[129 122 114 158 130 130 143 149 108]
The second-last entry: 149
Read off the 1st entry.
Answer: 129
The 4th entry from the end: 130

X =
138  127  121  123  128  124  144  130
123  114  139  124  122  127  142  141
126  107  144  128  129  124  135  124
Rows and columns are numbered from 1.
What is the entry in the top-right corner?
A: 130
What is the entry just left of 141?
A: 142
The entry at row 1, column 1 -> 138
What is the smallest entry?
A: 107
What is the entry in row 2 and column 1?
A: 123
The entry in row 3 and column 3 is 144
The entry at row 1, column 2: 127

Read these off the matrix that follows.
1) Give the bottom-left entry.
2) Give the top entry of the column that holds the largest entry.
3) Give the top-right entry.
4) Give the entry just right of the largest entry.
5) Give the minimum.
6) Give the entry just left of the smallest entry.
7) Give the entry directly below the centre entry.
8) Give the entry directly above 141.
array([[142, 143, 132, 132, 128, 131, 118, 121, 136, 138, 125],
       [119, 119, 138, 113, 105, 114, 133, 129, 135, 133, 131],
       [149, 132, 142, 122, 134, 128, 141, 136, 143, 125, 116]])
1) 149
2) 142
3) 125
4) 132
5) 105
6) 113
7) 128
8) 133

Read these off the matrix that follows.
1) Give the top-right entry.
2) Give the top-left entry.
3) Give the top entry of the column that holds the largest entry.
[[124 137 149 143]
 [143 151 121 100]]
1) 143
2) 124
3) 137
